In the data rows, the value 128 means zero.
Some points:
[127 133 126 114  95 102  90  86  78  94 113 129 135 136 153 177 176 159
 157 165 145 135 109 118 132 135 129 128 146 175 159 164 166 174 160 128
 104 104 111  99  67  66 105 120 112 103 123 145]
[110 160 188 142  93 111 171 168 109  87 129 164 145  95  98 147 164 123
  86 106 146 137  91  78 120 145 120  91 105 137 145 125  99 127 142 138
 117 109 135 151 131 122 123 148 145 138 140 150]
[139 110 101 139 190 166 142 149 196 193 140 108 119 138 109  60  57 102
 121 102  89 110 163 163 115 104 131 147 110  61  70 101 109  79  77 126
 163 164 135 145 198 204 154 121 134 155 138  92]
[211 165 141 156 167 136  89  81 111 137 111  86 118 170 176 145 126 139
 160 127  80  64  91  97  72  58  79 118 140 128 126 151 168 155 129 123
 135 125 104  97 106 114 122 133 152 176 176 183]
[104 119 117 124 145 146 160 146 149 156 159 139 112 104 117 120  97  76
  96 139 151 114 110 148 175 150  94 101 142 140 103  57  80 140 147 104
  90 153 195 168 120 122 177 188 124  72  92 144]
[214 159 137 151 167 135  85  77 110 140 108  85 110 167 177 152 126 153
 160 132  81  73  90  98  83  59  77 120 136 130 132 144 167 161 130 122
 128 122 108  95 100 110 121 135 147 168 172 183]
[103 162 188 135  79 110 165 170 104  79 123 170 144  93  95 149 169 132
  88 101 150 150 103  81 118 144 131  98  99 139 157 123 100 123 144 134
 120 106 128 145 133 114 125 145 139 139 134 143]
[112 164 193 137  90 112 169 167 106  83 125 166 140  95  98 149 166 125
  86 101 145 146  99  78 117 143 122  95  98 140 145 121  99 125 147 140
 118 114 133 146 132 118 123 148 148 141 139 152]
[165  74  49 117 187 150  77  76 158 198 121  57 102 185 170  95  74 139
 196 152  87 112 183 199 138  96 136 190 162 103  96 145 164 123  80 114
 163 152 107 103 143 155 118  90 116 141 128  83]
[ 58  76  91  98 119 126 154 162 167 146 140 145 135 112  96  87  99 111
 113 129 160 173 189 183 175 184 180 162 130 111 114 106  92  87 103 131
 144 146 143 149 166 161 129 103 100  92  79  54]
[160 135 116 138 145 111  88 104 140 125  97 108 153 173 145 110 130 176
 159 106  90 123 157 120  59  82 148 170 120  84 143 193 170 104 100 158
 178 124  53  71 152 162  92  66 131 200 176 101]
[ 58  74  89 100 116 125 156 163 167 145 144 145 138 110  98  93 105 114
 116 126 159 175 196 181 177 181 177 163 135 113 115 105  96  91 107 134
 146 149 141 153 168 163 133 107 100  96  79  55]
[117 111 114 124 135 153 157 143 140 159 155 128  99  99 124 122  94  83
 107 142 144 118 115 150 181 152 105 105 144 148 101  58  86 140 138 100
  98 146 194 175 127 114 162 180 135  78  91 146]
[106 168 181 136  98 110 171 167 116  80 129 182 154  99 101 143 159 119
  79 101 149 135  93  81 115 141 126  92 100 138 149 115  97 127 150 143
 115 119 134 140 132 120 135 149 139 125 138 154]
[103 163 190 139  83 112 167 165 107  85 122 169 138  96  95 149 169 131
  82 102 147 147  95  82 116 144 127  94 104 138 150 126 104 118 145 134
 118 116 130 144 140 119 125 145 145 134 139 151]
[131 133 118 109 104  97  92  76  87  91 111 126 137 148 169 178 165 157
 151 166 153 118 111 130 134 129 117 128 171 184 173 137 155 178 168 129
 101 107 119  93  66  73 108 127 106  90 116 155]
[ 57  74  85  99 121 122 157 163 165 143 147 147 133 114  92  89 103 114
 115 130 162 178 192 188 178 186 177 157 136 112 119 107  97  89 106 135
 143 147 149 153 165 161 129 108  98  90  80  56]
[109 160 194 136  89 114 173 167 104  88 126 165 141  96  98 153 170 123
  84 106 145 139  96  81 122 150 124  94 101 145 156 125 105 124 145 140
 117 106 134 146 133 118 125 148 148 137 138 147]
[133 127 127 107  97  93  92  86  79  93 113 123 124 143 164 178 175 161
 155 154 150 129 116 118 138 130 122 130 164 181 174 152 160 173 155 129
 105 109 111 102  76  73 102 123 117 109 123 154]
[144 104 104 148 179 175 148 155 188 192 144  99 110 138 115  61  62 100
 124  90  79 124 167 151 119 106 136 147 107  62  70 111 108  76  68 120
 172 156 131 154 203 205 147 116 142 169 137  88]
[ 67  75  88 105 114 139 141 161 154 151 144 135 130 105  92  92 103 115
 121 129 151 188 191 183 179 183 187 157 124 110 107 122 105  88 109 123
 143 137 140 161 156 158 138 105  97  97  81  57]
[ 99 165 185 134  93 108 169 163 111  82 127 176 151  97 101 150 168 125
  82 100 155 141 100  84 116 147 125  96  99 138 152 120 102 122 150 146
 114 115 135 134 134 121 130 140 140 129 140 149]
[207 160 127 150 168 147  79  76 107 138 114  91 124 163 172 147 126 141
 167 141  76  75  84  98  80  60  82 116 133 127 120 158 173 163 140 121
 126 117 110  94  91 102 132 136 143 158 176 186]
[148 127 111 132 147 110  82  96 140 122  93 100 149 178 149 115 137 174
 164 110  99 126 162 131  67  87 153 171 124  91 144 197 179 112  94 157
 182 121  52  73 156 163  84  59 120 192 164  96]
[ 55  81  93 104 114 125 155 166 167 142 137 147 136 106  89  91 105 113
 110 125 156 176 188 182 172 183 179 160 128 105 116 106  93  86 100 135
 153 150 142 154 174 163 132 107 105  99  85  61]
[149 106 101 149 186 182 134 148 188 195 145 101 119 134 105  56  58 103
 132 104  78 118 155 157 115 107 142 145  97  56  63 118 121  76  79 121
 163 155 139 152 182 198 156 122 139 161 138  91]
[133 108 102 143 184 167 146 154 206 185 145 111 125 137 107  60  57  99
 118  96  92 116 162 164 113 105 137 151 101  56  79 102 106  74  78 126
 169 166 132 146 202 204 151 113 138 160 138  88]
[161 120 113 132 138 108  81  94 127 124  91  92 136 173 152 118 143 186
 176 112  87 138 166 128  77  91 158 179 129  95 142 208 182 108  89 148
 181 120  45  76 151 153  78  57 126 195 162  91]
[139 130 127 113 104  97  95  88  79  96 114 122 119 141 163 179 169 163
 160 156 155 128 113 115 138 124 121 130 163 180 170 151 157 174 158 123
 102 109 109 101  76  68  97 123 115 109 123 146]
[158 127 117 134 138 112  85  96 125 126  91  93 138 172 150 114 138 186
 176 116  89 133 164 122  70  85 157 175 123  89 144 205 182 107  87 151
 185 119  55  79 152 157  81  54 130 202 165  94]
[118 114 117 123 138 150 153 145 144 158 158 129  96 100 121 121  91  86
 104 137 147 114 117 154 182 152 104 102 142 142 101  59  88 141 139 100
  90 146 192 173 123 121 162 185 130  76  93 149]
[143 128 120 109 103 100  90  80  79 101 117 111 119 143 169 179 170 156
 160 169 152 122 109 130 143 126 111 127 171 186 169 144 162 183 164 121
  93 105 119  98  65  67 105 129 120 100 123 158]
[115 120 115 120 147 154 166 145 154 153 164 140 114 103 116 117  92  68
  95 141 148 114 115 152 173 152  95 102 135 146 101  55  82 139 149 104
  92 151 200 170 126 128 171 186 129  76  92 146]
[111 161 182 143  91 122 162 167  99  87 132 170 145  89  94 146 167 122
  89 109 147 145  89  76 114 152 132  87  93 132 142 131 115 125 152 137
 115 108 136 149 123 118 139 144 140 131 137 151]
[121 122 125 130 144 168 156 153 140 161 167 141 106 102 113 116  87  69
 100 143 134 117 104 141 176 143 105  92 125 134  89  68  95 140 143  99
  89 144 195 176 117 117 183 194 129  82  99 149]
[137 133 117 117 101 109  82  84  79  99 118 129 125 145 162 178 168 152
 163 171 145 129 103 119 142 135 118 128 155 182 158 155 170 176 168 129
  95 104 115  97  55  67 107 127 114  99 115 153]
[ 66  72  83 100 111 135 139 162 156 157 150 140 123 112  94  96 104 113
 132 135 152 186 190 188 188 190 188 158 129 111 105 118 114  96 102 122
 139 141 144 157 152 152 134 103  99  90  77  59]
[167  78  42 125 195 154  71  74 167 203 127  54  94 181 175  89  67 139
 194 153  85 102 184 197 137  86 129 184 162  99  93 141 164 123  82 112
 162 157 113 109 144 158 127  97 111 145 127  92]
[ 98 166 186 138  98 111 173 166 112  82 131 178 155  95  96 145 163 118
  80 102 152 139  96  85 111 148 122  95  99 140 153 114 100 121 152 144
 116 117 134 136 130 123 135 151 148 128 133 149]
[161 127 112 139 140 118  77  96 124 125  99  95 150 171 144 114 135 179
 179 122  86 133 160 125  69  88 163 172 118  90 130 211 189 104 100 154
 185 118  54  77 139 156  95  55 121 193 165  86]
[202 168 139 150 172 136  93  81 120 128 113  99 128 168 171 138 126 140
 145 128  87  67  89  96  71  58  76 117 130 124 137 149 164 150 133 126
 132 124 100  90 106 129 130 135 147 171 179 177]
[115 110 113 121 136 153 152 143 142 156 158 128 102 100 124 122  97  84
 109 144 144 112 121 156 185 154 111 109 144 147 101  67  89 141 141 101
  93 144 193 172 121 119 159 184 126  74  95 144]
[109 161 192 138  88 113 173 173 108  85 126 163 141  91  96 146 168 124
  87 106 144 143  99  82 118 140 126  96 105 141 148 124 100 126 142 137
 116 109 133 144 135 116 125 141 149 136 136 151]
[116 113 105 122 138 164 146 143 139 160 161 137 105  98 114 120  92  81
 114 153 141 124 120 154 178 159 116 105 138 145  93  71 101 139 145 104
  94 143 194 172 109 116 169 179 125  70  93 142]
[116 167 184 147  98 126 164 165 110  94 131 168 143  90  96 142 158 116
  87 111 140 141  88  75 114 145 124  88  92 134 135 125 104 118 147 137
 112 116 137 149 119 114 142 153 149 131 135 154]
[133 134 127 113  93 103  87  87  79  90 114 130 132 138 156 179 173 155
 161 170 150 131 110 118 136 136 128 130 148 175 162 160 166 173 164 128
 100 102 114  97  64  62 105 118 110 103 122 146]
[124 133 123 107 101  89  97  82  91  93 112 127 136 139 163 176 169 153
 148 165 163 124 113 125 136 133 115 128 161 181 174 145 151 176 168 128
  98 112 117  92  72  77  97 119 110 101 120 154]
[214 167 149 158 167 140  94  87 115 134 110  94 117 165 170 139 128 150
 157 120  78  67  86  82  60  50  83 117 127 119 125 154 169 150 127 128
 133 119  98  91 111 122 124 131 157 184 191 186]
Along one direction, these points spread out more than along any other. Take the direction at right angles to it along which they spread out most. Then take the direction at right angles to both along which they spread out most. Go by this last direction. How many in every 100 of the points above lie lower along it than each point below? Answers are rounded to whole numbers. More than half of the points above lie lower than the first one.
[137 133 117 117 101 109  82  84  79  99 118 129 125 145 162 178 168 152
 163 171 145 129 103 119 142 135 118 128 155 182 158 155 170 176 168 129
  95 104 115  97  55  67 107 127 114  99 115 153] 88
[115 110 113 121 136 153 152 143 142 156 158 128 102 100 124 122  97  84
 109 144 144 112 121 156 185 154 111 109 144 147 101  67  89 141 141 101
  93 144 193 172 121 119 159 184 126  74  95 144] 85
[ 57  74  85  99 121 122 157 163 165 143 147 147 133 114  92  89 103 114
 115 130 162 178 192 188 178 186 177 157 136 112 119 107  97  89 106 135
 143 147 149 153 165 161 129 108  98  90  80  56] 54
[121 122 125 130 144 168 156 153 140 161 167 141 106 102 113 116  87  69
 100 143 134 117 104 141 176 143 105  92 125 134  89  68  95 140 143  99
  89 144 195 176 117 117 183 194 129  82  99 149] 71
[160 135 116 138 145 111  88 104 140 125  97 108 153 173 145 110 130 176
 159 106  90 123 157 120  59  82 148 170 120  84 143 193 170 104 100 158
 178 124  53  71 152 162  92  66 131 200 176 101] 21
[118 114 117 123 138 150 153 145 144 158 158 129  96 100 121 121  91  86
 104 137 147 114 117 154 182 152 104 102 142 142 101  59  88 141 139 100
  90 146 192 173 123 121 162 185 130  76  93 149] 81
[133 127 127 107  97  93  92  86  79  93 113 123 124 143 164 178 175 161
 155 154 150 129 116 118 138 130 122 130 164 181 174 152 160 173 155 129
 105 109 111 102  76  73 102 123 117 109 123 154] 67
[161 127 112 139 140 118  77  96 124 125  99  95 150 171 144 114 135 179
 179 122  86 133 160 125  69  88 163 172 118  90 130 211 189 104 100 154
 185 118  54  77 139 156  95  55 121 193 165  86] 29
[ 58  76  91  98 119 126 154 162 167 146 140 145 135 112  96  87  99 111
 113 129 160 173 189 183 175 184 180 162 130 111 114 106  92  87 103 131
 144 146 143 149 166 161 129 103 100  92  79  54] 46
[214 167 149 158 167 140  94  87 115 134 110  94 117 165 170 139 128 150
 157 120  78  67  86  82  60  50  83 117 127 119 125 154 169 150 127 128
 133 119  98  91 111 122 124 131 157 184 191 186] 44
[103 162 188 135  79 110 165 170 104  79 123 170 144  93  95 149 169 132
  88 101 150 150 103  81 118 144 131  98  99 139 157 123 100 123 144 134
 120 106 128 145 133 114 125 145 139 139 134 143] 0
[109 161 192 138  88 113 173 173 108  85 126 163 141  91  96 146 168 124
  87 106 144 143  99  82 118 140 126  96 105 141 148 124 100 126 142 137
 116 109 133 144 135 116 125 141 149 136 136 151] 6
[165  74  49 117 187 150  77  76 158 198 121  57 102 185 170  95  74 139
 196 152  87 112 183 199 138  96 136 190 162 103  96 145 164 123  80 114
 163 152 107 103 143 155 118  90 116 141 128  83] 94
